In the rows, zero is written as 128.
One hidden turn or mirror swaps the rows below in pairs. Which row is each named row swapped with?
The rows were stretched afterwards, more along some directions than others.
ragar: [ 95 119 132 106 136 161 138 109 128 140 116 166 132 127 143 135 160 138
 125 150 112]
gid: [115 122  89 121 129 133 124 118 131 135 115 138 113 120 128 138 155 147
 138 115 125]
rati: [134 134  99 118 143 127 141 100 122 118 117 143 120 121 127 154 135 156
 144 130 125]
tez: [132 152 127 105 126 152 156 138 144 137 117 106 132 134 141 129 114 118
 130 125 120]
Mamiz: [133 126  97 125 140 126 135 103 119 119 126 149 122 119 124 148 138 156
 148 135 128]
lekap: [ 93 111 132 105 133 159 141 108 128 142 112 172 134 132 142 135 164 139
 130 145 118]
Luzi: [137 143 109 119 140 144 156 119 128 136 106 109 122 145 162 126 125 129
 128  92 134]
sugu: [156 112 128 113 106 139 165 124 144 143 103 132 120 144 141 146 146 122
 140 117 123]
Vate: [124 146 123 125 131 143 128 127 145 131 128 155 117 136 124 101 129 154
 118 127 145]
medi: [ 95 113 133 111 135 159 137 109 130 137 114 170 128 123 140 130 155 139
 128 150 114]
meriv: [161 127 128 121 100 132 168 116 144 150 108 110 126 151 144 147 149 118
 142 119 111]
malam: [166 132 118 115 138 152 139  94 155 138  88 163  93 150 177 120 113 167
 129 121 120]
lif: [137 144 115 117 135 145 157 117 135 145 101 114 119 152 166 127 130 127
 125  96 132]
supo: [155 131 111 134 147 112 140  97 135 134 115 157 121 163 143 120 112 151
 118 132 144]
Bitum: [116 125 139 108 103 149 172 129 139 136 117 117 143 150 124 156 177 112
 140 128 113]
Pegom: [139 132  95 127 142 127 139 109 119 115 120 139 121 112 120 148 132 155
 149 131 127]
bap: [ 91 111 128 110 133 157 138 107 132 141 114 174 132 132 134 135 169 141
 128 151 116]
datob: [129 114 139 127 103 144 153 114 108 131 125 138 140 141 120 125 154 135
 137 141 115]
rek: [131 141  97 124 125 150 152 132 106 122 109 103 125  89 144 142 122 145
 136 126 112]
ratu: [126 154 124 126 133 144 128 129 146 132 126 147 122 140 126 105 126 149
 119 130 139]
peki: [135 108 129 142 120 132 143 117  91 122 137 137 150 138 109 132 138 131
 135 136 125]
zov: [163 121 128 132 117 135 148 123  98 126 118 116 138 143 125 134 128 137
 143 120 122]
dar: [145 105 122 130 113 135 156 120  99 121 113 147 140 132 126 135 139 140
 144 130 131]
bamen: [150 112  77 123 135 134 130 119  98 136 105 127 118 124 153 135 108 154
 147 108 127]
vuda: [160 133 110 128 141 111 137  94 147 133 104 161 115 169 143 120 115 152
 121 133 146]
feri: [179 116 115 140 120 133 143 115 108 126 111 132 123 141 128 126 122 149
 139 134 130]
fura: [163 134 119 116 138 155 138  97 151 141  90 162  97 147 179 118 116 171
 124 118 125]
Fomo: [165 131 122 116 136 148 134  93 157 139  95 156 100 142 166 127 113 166
 128 123 118]
bofop: [150 109  78 120 132 137 136 115  96 137 100 124 118 121 156 127 111 157
 143 110 129]
nesa: [162 134 127 112 105 144 182 132 147 146  89 100 124 148 149 159 150 124
 143 113 110]
zub: [146 108 140 145 118 128 155 125 111 120 117 120 145 144 121 130 143 121
 150 119 114]
zadu: [149 156 113 104 119 150 156 138 139 145 107 107 124 137 149 122 104 127
 129 127 126]
nafod: [ 95 119 126 107 130 159 139 111 129 137 112 159 130 119 140 139 163 133
 132 146 109]
Zin: [149 132 126 107 134 158 138  91 160 144  94 163  97 147 171 127 125 166
 123 123 121]
bulab: [141 133  94 128 146 128 141 116 111 113 122 129 125 112 128 151 133 157
 147 129 125]
toli: [ 97 117 122 103 133 162 138 105 127 139 117 176 126 125 142 133 157 140
 129 154 115]
Giv: [142 155 121 109 125 149 155 145 141 143 110 105 131 136 146 128 108 121
 134 128 119]
galu: [100 124 101 118 122 133 124 116 138 136 123 140 116 123 117 133 164 140
 132 120 124]
pevuz: [156 140 107 126 145 113 137  94 136 131 109 149 122 169 142 124 119 150
 116 128 145]
dase: [137 144 112 122 139 141 155 121 127 136 102 104 127 143 161 125 123 128
 125  96 135]
bovip: [141 118 129 116 100 139 177 148 126 146 110  98 144 134 138 157 153 112
 139 122 110]
Petu: [146 132 110 129 140 111 138  91 142 136 116 155 123 170 137 121 124 149
 116 125 147]
Dukif: [135 144  93 122 129 148 152 130 108 123 108  89 126  89 147 145 121 144
 135 117 115]
lon: [166 135 105 126 144 112 139  94 139 132 103 154 118 166 147 122 115 154
 121 128 146]
Dudo: [151 123 117 107 100 140 166 119 131 151 108 121 131 134 138 154 149 134
 133 125 128]
kep: [160 132 120 113 142 155 137  95 152 138  89 159  97 143 175 127 118 170
 126 119 119]
ved: [158 134 125 115 139 151 129  90 161 136 101 166  99 149 156 125 119 168
 125 125 124]
siguk: [140 110  81 123 130 137 138 127  96 130 112 118 121 119 147 131 115 142
 150 106 125]
vaku: [134 145  94 121 127 148 153 130 106 123 109  94 127  94 143 139 119 142
 132 126 115]
badi: [137 129  93 125 143 126 137 105 114 116 126 141 125 115 126 148 137 157
 147 132 126]

galu pairs with Vate
supo pairs with rati
meriv pairs with dar
sugu pairs with datob
Petu pairs with Pegom
Bitum pairs with feri

